Each path below is one point turned by a fixed rotation once a step. After each direction that follows a path, write how fast that rotation turns it, in degrees each step (0 if it stays still).
Each turn is a multiple of 5 degrees from 10 to 175, or 0.
Each row of a path follows its step; steps can be skipped.
Path 1:
step 0: [  3  20   2  12  15 -57  31  28  17 -12  -3 -25 -14 -27  41 -15  50  -6
 -29  27 -28 -18  44  -8  37  19  -6 -21]
step 1: [-10  17 -36  -1   0  24  55  15 -40 -32 -24 -44  22 -30  47  26 -19 -17
 -13  27   9  24  36  19  -9 -24  10 -15]
step 2: [ 26 -44  29  12   8 -28  38  -2 -20 -40  18 -34  15   0  10  23  18  34
 -47  -8  15  -5  28  -7   7 -30 -64  11]
step 3: [ -1 -28  24 -41  34  11   7  13  18 -34  18  -9  15 -49  21 -32  12  19
 -21  37 -19  30  44   4  21 -21  10 -53]
step 4: [ 24  41  13  -7  33  11  78  23  32   4   4 -22   7 -12  -8  26   9 -23
 -31 -26  -3  28   7   9  14 -57  -4 -13]
step 5: [-18 -11   5  12  26 -24  17 -44 -21 -20 -11 -37 -29 -23   4 -11  26   1
 -59 -17   5  48  10  39  54   6 -20   0]
step 6: [ 20 -31 -31   1  -6 -16  27  11  60 -38 -30 -16  27 -10  23  11  57 -23
 -36  25   2  24  31  15 -12   6   9 -33]
step 7: [ 11  -4   6 -17   4 -14  56   4 -26 -12  40   0  18 -24  35  25   6 -40
 -47  44   5  50   0   3   3 -29   2  49]
step 9: [ 48 -23 -32  -8   0  28   4   6   6 -61   3 -10  16 -32 -13   5 -32 -21
 -35   2 -22  54   9  -4  20 -30  12 -39]
step 10: [  8 -22  69 -13  -7  -6  25   3  32 -17  37 -20  -2 -10 -22  18  11 -44
 -52 -40  15  25  28  23  11 -17   3  23]
step 11: [-27   4 -11  -2  34 -42   4  -3   0 -25   8  -9 -16 -17  -1 -19  44 -55
 -44   9 -33  10  19 -22  60   4  30 -29]
Directions:
[ -4  -9  -2   7 -15 -14   2  22 -15  14 -11 -13  -6   4  -6  -8   3 -19
  -9   2  24   2  -1   4   0   6   6 -13]
70
[  3  -4 -17 -13 -12   2 -15 -11  11  -7  13  13  -1   8 -18   4   2 -27
 -15   0   3   7  -7  -3   8   0   7  12]
20
[22 -2 -4  9 -8 -3 -7 -8 -7 13  9 -6 -1 10  2  7 -9 -7 15 21 -4  3 31  5
  5 -4 -8  2]
55
[-14  35 -16 -13   8   0  13   4 -12  15   7  -2 -12   1  -1   0   2  -6
   3   2  -3  -9   1  -4  15 -12   1   0]
100
[  6  -6 -18 -12  -4  -6 -15   6  10  -2 -18  -2   8 -14   3 -17  14  11
  14   0  -2  -2  11 -13  19  -2  13  -3]
130
[ -7   0   2 -18 -11  11   4   0  20   2  -1 -11  -1  10  -3  10  15   2
   7 -16  13 -16  20  16 -14  -3  -1   2]
170
Path 2:
step 0: [ 26 -36 -14  42  13  13  11  14  44 -69 -35 -30  -7 -18   5 -22 -37   5
 -19  28  30 -22  -2  -7 -25  -7 -31  27]
step 1: [  9 -44  29 -23 -25 -13  -5 -33 -16 -22  19  -1 -10 -22 -13  43   2  22
 -20 -58 -21 -10  54 -12 -33   1  -1  55]
step 2: [ 15  16  19  23 -28 -29   6 -12 -31  23  -3  32 -21  25   8  -8 -11   6
  18 -47 -22   9  -3 -60  74  -3   2 -23]
step 3: [ 12  24 -35  47  52 -11  36  10  37 -13   4   8 -13 -43  -6   0 -27   5
   7  47  28  13 -24 -26  41  33  -1  21]
step 5: [-18  -6  22 -31 -26  -3  -7 -59 -33 -28   0  46  10  45  30 -41 -11  15
  19 -12 -34 -24 -11 -10   9   4 -39 -37]
step 6: [-26 -13 -36 -20   8  -2  81  24   3 -23 -26  10   8 -31   9  -3 -51   6
  22  24 -18 -13 -28 -26  21 -42  19  -5]
step 7: [ 34  -4  -2  17 -14 -55  -2  10   9 -42 -11 -31  -1 -49  43  36  40 -14
 -29   2   8  27  -3  -3 -42 -19  41   6]
step 8: [-16   6  34  28 -10 -40  -4 -29 -32 -46 -24  43 -11  55 -18 -21  39   4
 -24 -20  21 -21  36   0  -4  39   9  -3]
step 9: [-15 -28 -35 -29  38  10  39  17 -25  -3 -12   1 -56  13 -24  14 -46  -3
  13 -28  21 -40  -3 -20  37  37  -1 -29]
step 10: [ 63  16 -37 -46 -14  -1 -12   8  12 -18   8 -26   0 -29  47  41 -12  32
   4  -1  16  57 -19  -2  16  30  14   2]
step 11: [-34  61   3 -12 -22 -43 -49 -35 -11 -17   6  46  49   3 -18 -20  -4  15
 -13  11  36  26   5 -17 -19   4  19   7]
Directions:
[ 16   3  -7   2   3  -2 -17 -14  -6  -6   1   2  -1 -20   4 -14   1   7
   2  -9   3  -4   9  29   0 -10  17  15]
110
[  8  10  -6   0  13  -5   6   3   3   7  14  13 -26  13   2   1   4 -19
   4  -9   4  13  -1  13   7  22  -1  10]
60
[-15  -5 -22   6   9  -1  -6  21  11  -2 -13  -9   2 -15  18  13  -4   1
   7  -3  -6 -11   1   7   6  10 -14  13]
115
[  7  17 -13 -11  11  -9  -3   2  11   2   9  13   2   8   7  -1 -11   8
  10   9  -4   0  13   4 -20 -18 -17 -15]
55
[-10  21  -3  22  17  -8  -6   3   2   4   0  -1  -8  -1   0   0  29   9
  -3  11   6  -3 -10 -14  -4 -11  13   4]
85
[-24   3  13   7   1 -12 -20  -7   0  -5  10  -5   0  19   8  10 -15   5
 -12  -2 -20   4  10   7   0   5  12   3]
110
Path 3:
step 0: [ 35 -28 -33  20  -4 -29  14  -4 -30  -7 -17 -33  35  -6  46  11   1  43
  -2 -42  -3  -4  12  -2  25  42  25 -16]
step 1: [ 24 -38  12 -37 -17 -16   9 -27 -14 -38  36  -3  -7 -59 -45 -22   0  12
 -13   6   9  14  -5  -9  28  24  28  24]
step 2: [ 53  -7   5  29  46 -30   9 -22  50  -8 -22  44 -23 -30   7   1  21   3
   5 -36 -11 -11  -2  26  11  15  17 -10]
step 3: [ 21  -1  -2 -34   2  10  35 -30  -9  13 -16 -30  11  -4 -11  24  41  -4
  -9  -4  -2  30 -46  23 -19  69   8  -2]
step 4: [ -5 -26 -49   4  -8 -18 -31 -21   2   7 -19   1  44 -57  15   1 -14   2
  -4 -61  12  30   9   2  18  20  23  10]
step 5: [ 74  -3  14 -28   9   8  18 -39  22   8  36 -32  12 -20 -28 -30 -24   2
   0  -6   6   2 -11  12  49   3  12  -7]
step 6: [  8   3  56  28  14  -1 -21 -25  14   5  -6  46  21 -53  26  -9  40 -25
   5  -5 -13  10 -16   7  15  47  15 -14]
step 7: [ 23 -18  -1  -9 -26  -1   5  -7  28   5 -23 -48  27  -9  14  -4  30  46
 -20 -29  35 -15 -44  25 -23  32  11 -34]
step 8: [-22 -24   5 -39 -16 -21 -14 -34  30  25  14  19  37 -41 -31   5 -11  14
 -36 -33   5  11  18 -16  23  36 -14  33]
step 9: [ 33  -9  24  -8   7 -20  17 -27  46  30  16   7   4   5   4   3 -32 -16
   2 -23  11  -3   1  47  24  -5  54 -49]
step 11: [ -3   4  -9  15 -40 -45 -15  -3  -7   7  22  -6  42 -13  -1 -19  28  23
   1 -74  17 -25 -18   6 -11   2  34 -21]
Directions:
[ 18   0  -3   7 -18   7   4   8  -7  16  11  -5 -17  15  -1   3   4  -4
   4 -13  21 -14  -3   9  -1   0  20   3]
170
[  5  15  -8 -19  -2   0   8  -8  15  -1  -3  14  -8  -8   7   6   1   5
   0   5  19  -2  17 -13 -28   9   1  -4]
70
[-11  13  -4  -7 -10   8  14  12  -9   2  -6  -1   5  -4  18   1  10   9
  -4 -26 -13  -3 -18   6 -13   5 -14   4]
95
[ -7 -14   3   3 -16  11  -3  11 -11 -14 -19  -9   3  -4  16  14  -3  -1
  -3  13  12  16  -3  -3   0  10  15 -14]
110
[ 10   2  21 -15   4 -16 -11  20   7   6 -10 -21  -1  -7  -4  -4  -2  -3
  10 -12 -10   6  11   0  -9  13  11   8]
0
[  1   2 -11  -5  -2  -1  14  -6   3  15 -11   1  13   9 -11  16 -12 -25
  12 -11  -1  23  -2  -2  -3 -13   1  -1]
65
Path 4:
step 0: [  0  22  14  23   5 -26  -9  15   0  33 -11  15  43  42 -20   2  -2 -25
  43 -12 -33   5  26 -55 -34   5  50  28]
step 1: [-41  20 -26  22 -26  29  -7 -63 -17   5 -20  36  24  -5   5  18  30  -3
 -39   3   9 -21 -24  -5  36  31 -12  43]
step 2: [ 36 -33 -46   4   1  30   6   0  28  -5  -1   9 -10  46   5 -17 -36   9
 -37 -27  17 -48 -35  -1 -30 -28  32 -35]
step 3: [ -2 -30  47   0  17  31  27  43   7  -3  -7  32  14  -3 -35 -38  56 -18
  31 -11  -3  19 -49   0   6  19 -17 -19]
step 4: [  2   4  23  24   4  13 -10  20 -49  55 -17 -39 -52 -17  -9  19  -2  45
 -18   1  -7 -42  11   8  10  18 -40  -9]
step 5: [ 18  -6 -11  -9  35 -32   7  23 -19  12 -42  23  26  50  -2  24 -46  12
  44  -6   3  17  14  33 -25 -32  -8  45]
step 6: [-44  12  18  27  -1  15  -5 -26 -58   6  38   3  29  23 -26  -3  18 -39
   8  16  26 -11  20 -39  13  16  45  31]
step 7: [-22  -5 -39   1 -23  36 -34 -17  29   4 -28  18  38  26   6  -5  -1  34
 -73   9   4 -27  18  27 -22  20 -12 -11]
step 9: [-16 -31  16  -7  -8  -2  33  55  -2  48   9 -29 -15   9 -36   9  27   3
   2  13 -18  15  -2 -22   9  70 -16 -41]
step 10: [ 47  13 -20  47  21 -17  -3  -3 -38  21 -16 -27  16 -21   2  11 -10  49
   8  -7  -5   7  -3  64   3  10 -42  41]
step 11: [-18  -7 -25 -19  30  19  39  -3 -36  10  11 -17   8  37  12  19 -46 -46
  39  37  47   8  11 -13 -30 -24  19  16]
Directions:
[-13  13   9  -3  -3  -6  -3  13   5 -16   1 -14  11   3  -6  13   6  20
  15   4   0 -16 -18  -1   1  -6  -6 -19]
70
[ -5  -6 -11  10  17   1   2   6   5  -3   2 -11 -28  11   4  -9  22  18
  10   6   4  12   1  -4  -5  -4  -8  13]
60
[ -5   1  12  12  11   0  -2  26  -4  -8   9  -1  14  -7   3  -9   9   3
 -10  -1 -10  11   2  -7   6  20  26   3]
120
[  7 -18  -7  -9   9   3 -19 -12  -4  -6 -11 -11   2   2   4   7  -5  20
   3 -24   6   2  11  -3  13  15   5 -11]
135
[-22  14  11  -7  -3  -4 -28   3  -3  -1  -1   8  -3  10  -6  -1  -4   1
   1   3   7   5  27   6   1 -17   9   8]
55
[  3  13  -3  -4   9  10  -3 -10   1 -10   7  -2  17  17   6 -16  -4   1
 -22   3  18   8  -9 -21   3  -6 -12  -2]
70
Path 5:
step 0: [ 27  37  39 -34 -22   1 -22  13   0 -28 -26 -32 -14 -22  73  -5   7   6
 -51 -19  39  10  -9 -37  12 -28   7  -4]
step 1: [-29 -36  12 -21  18   7  32  33  12  13  36  -9 -38  15  30  30 -10  17
 -36 -38   8  47  -6 -20 -12  -7  14 -67]
step 2: [  5 -37  39   4  17  -8  22 -14 -11 -31  22   5  15  12  -2  33  72   0
  -3  -7  69   9 -18  19  35  42 -11 -30]
step 3: [-12 -54  25  51 -35   7 -21  -7   7 -72 -12 -43  23 -21  13 -17   6 -11
  10 -11  13  37  30 -18  20 -24  18 -22]
step 4: [ 23 -12  25  -1 -48 -12  12  16  -7 -65  42  13 -48  -8  58   9  12   5
 -31   2 -25 -11  18 -30 -35   1 -30   0]
step 5: [-19 -10  34 -39 -20 -28  15  26   8  -7 -34 -13 -31  28  33  12  18   7
 -51 -67   0  -4  23  12  31  37  30  -2]
step 6: [ -5 -60  -6  -5  45  52   3  69   5 -44  -2  -9  -5  -4 -19  -1  25   8
 -17 -37  34  24   7  23 -21  28  -7 -20]
step 7: [ 59 -34 -24 -13 -39 -12  30  -2  -4 -61  26 -21  44  13  19 -12  35 -25
   5 -14  12  55 -19  14  14   4  -8  10]
step 8: [-17 -53 -14   3 -74 -12 -13 -10  23 -22  46   8   7   5  26 -22 -15 -16
 -20 -21  24 -20  60 -11 -22  14  35   0]
step 10: [-33 -33 -36 -41 -11  15   0  40 -18 -13   5 -19 -17   7 -11  33  14  18
  -9 -35 -41  71  30  25  45  11   7  11]
step 11: [ 28 -41 -19 -47 -13   2  -4  50 -19 -26  51 -29  22  -4 -20  -8  55   0
   7  29  29 -35  23  38   4   6   2   6]
Directions:
[  3   4   0   7  -1  -7   6   5  -7   2  12  14   3  10   9   9  -1 -10
  -8  12 -27  30  -9   7 -11   6  -6  -5]
125
[  1  -7 -18  -6 -14   6  10   6   9 -19 -10  14  -2  14  -7 -19  -6  -6
   4 -14  -5  -2   5  14  -5  17  -6  11]
20
[-12  -2  -6   2   6 -10   6  -1  23   1 -12  -5  -9   6   2   4   4  -9
  11   1  -2  19  15  -2  -2 -16  29   9]
155
[ -1 -15  -3   5 -24  -8   4  24  -7  -2   0  -4  -4  -3   9  11  11   0
 -15  -6  24  12   9   5   4 -10  -9  -2]
0
[ 17  -4  -1   9 -11  -5 -10  -8  21  18  -3   0  -3 -18  10 -14  16   3
  12   0  -6   7  13   0  -1  13 -13 -11]
80
Path 6:
step 0: [  2  46 -23  29  11  45  31 -12 -52   1  14   0 -16 -13  30  78  -2  11
  -9  -6 -16  -3  15  -5  18 -60  15  -1]
step 1: [ 27  47  30 -14 -22  41  26 -38  53 -30   6   2   3 -16 -11  24  -5  42
  -9   6  35   9  28  53  11 -36 -15 -18]
step 2: [  6 -24  53   2 -38  46  18 -27  27 -19 -11   8 -29  25  49 -19 -19  41
 -52 -33 -14 -27 -28 -11  14   2   9 -16]
step 3: [ 78  -8  20  -2  14  -1  42 -33   4  10  14   7 -26  31  46  45  23 -21
 -21  12  24  11   0 -37  -4  48   8  -5]
step 4: [ 16   6  50   2  24 -21  -3 -12 -16  15 -29  17   0  36  12 -44  -4 -20
 -47  43  76  41   2   8  18 -12 -20   1]
step 5: [  4 -19  47 -13  -3  23  21  20 -12  -8 -30  32  55  -5 -19 -26   8 -37
 -11  18  17 -16 -59 -69  -8 -22  13  18]
step 6: [ 53 -31  -2 -39 -12  -4 -27  -6   5 -25  -8 -18  23  10 -60 -34  32 -36
  -5  49 -34  13  18 -34 -21  31  -7 -21]
step 7: [-49 -43  23  -2   8 -62  -8  47  -7  25  12 -41 -22   7 -25 -33  -7   5
 -26  32 -17  22  10 -24 -50   0   5  -2]
step 8: [-25  26 -56  18  10   3  -3  51 -12  13  14 -17  -5 -51  -2  11  18 -49
 -10  10 -29  41  -3 -55 -12 -21  -5  39]
step 10: [-67 -25 -23 -12 -28  27  20  24  22 -39  19 -23 -26 -32   6  -9 -40  62
  32  -4 -24  -4  -5 -22  31   5  -1 -18]
step 11: [ 17   8 -45   0   1   6  21  17  41   6  44 -35 -31 -28  59   6  48   9
  20 -28  -5 -29  19   6  26  48 -23  -1]
Directions:
[  2  10  -2  -4  -4  10 -15  -9  18  13  -6 -12 -12 -10  13   9 -27   6
   1   6  13  -1 -11 -10   5  15   0   4]
45
[ -2   9  13   5  16   8  15  -6   6  -4  19  13  -1   9   4  -9   1   9
   1   5 -10   5 -10   6  22  21  -6  15]
40
[-17 -25  -1  13  -2  14   9   6 -14   0   1  16   3  -6   4  21  -7   9
  -3   5  -1  -7  -6 -18  -3   2  11   9]
140
[-20 -13 -10  -9  12  -6 -15   5  10   4   1  -8  16  -5   9   1  15   4
  14   3  -8  21 -11  -9   5   1 -15  -7]
25
[ 24  -9 -15  -3 -11   0   4   0  11   1   6  -5   4  10  -8  11   6   2
  10  -4   5   7   9 -12  10  -9  -5  32]
140
[  0   5  27  -5   5 -11  12  16  16   9   7  -5   7  -4  -3  19   8   2
  17  -2   9 -12  -5   4 -18   4   3   2]
175
[ 24   7  -1  -1   5  22 -13   8 -18   8   3  -5   6   6  13  11   8 -11
   7   3 -22 -12  -7   0  -5   7  -6  -4]
125
Path 7:
step 0: [-64  12 -15   5 -17 -11 -22 -12  30  18  36 -15 -29  35 -31 -60  -6  21
  18  46  12  31 -50 -19  -8 -41   4  37]
step 1: [  9  -6 -72 -11   2  13 -70  -2  12 -29 -50  21 -25 -31 -26 -22 -23  18
   5 -10  48   8   1  34   0 -50   6  31]
step 2: [ 21  -7  26 -28  14 -34 -22  -6  15   4  -7  43   9 -82  32   1  -4  35
 -64 -36   0  47  11  32  24  -4  25  -5]
step 3: [ 38   1  48 -18  37 -55 -20   5   6  11  -3  13  22  -1  32 -29  28  -5
 -17  34 -47 -50 -48  31  37  32 -31 -14]
step 5: [-47  16 -31 -36 -12 -21 -22  -7  36  29  17 -25 -29  19 -66  32 -37  -2
   6  -3  28   5 -26  35 -28 -29 -12  59]
step 6: [  1 -37 -47 -10 -35  -9 -31   6  27   7 -10  16  -3 -45 -25 -11  47   7
 -51  48  55  48  13  26  12 -31  16  14]
step 7: [ 27  14   5 -21   9  20 -34 -19 -33 -15 -34  62  38 -30  19 -30 -13  64
 -57  29  -8   7 -39  15  28  21   0   1]
step 8: [ 43  -4  57  -8  47 -41  -6 -21  13   6  -2  -3  17 -10  61 -37  20  39
  25 -19 -33 -26 -39  -2 -30 -27  -5  46]
step 9: [ 18 -38  37 -27  32 -27  -7  -5  70 -15  -4 -47  15  19 -44  -1 -39 -56
  15 -29   1  -5 -49  17 -11  -7 -35   9]
step 10: [-36   9 -35 -42 -85 -40  -6 -33  36  29 -12 -17 -19   2 -28   8   7 -46
 -48   0 -14  30 -16   9 -20  -1 -24  12]
step 11: [-20  10 -65  17 -22 -17  -4   1 -17   0  21  28  22 -44 -32 -16  -5  29
 -19  81  -8  22 -27  10  38 -16 -11  50]
Directions:
[ 13  -6  14   7  -4   6  -1   4  -6  -3  11  10  -9  24  10   2  -9   4
  19  10 -10   2 -24   2  -7 -12  14   0]
85
[ -3   0  10  -8  -9  20  -1   5   1   8   1  -5   5  -1 -19   1  17  28
   6  10  18  -6  -2  -1 -13  12   9   3]
55
[  2   2   5   8  13   3   7   2  13   5 -12  -1  -6  -9  -5  15 -13   0
  15 -21  20  -9   1   3  -5 -24   2  14]
95
[  1  12  -6  -6 -26   1   4 -15  -1 -15 -21  16   5   4   5   7  -8  10
  12 -17  -6   7   2   6  -8  15  -2   3]
125
[ -2  15 -21   9   6  23   5   3   7   7  -2   8 -10   8 -11  -4  12 -11
  -6   2  -8  22  -2  12  -1  -1   7  17]
70
[-22 -10   2   1  16  -6   7  -1  11   8 -11  -1  17   4  -2   5  10 -12
   9  -7 -18  -8 -15   2 -18  11  10 -11]
70
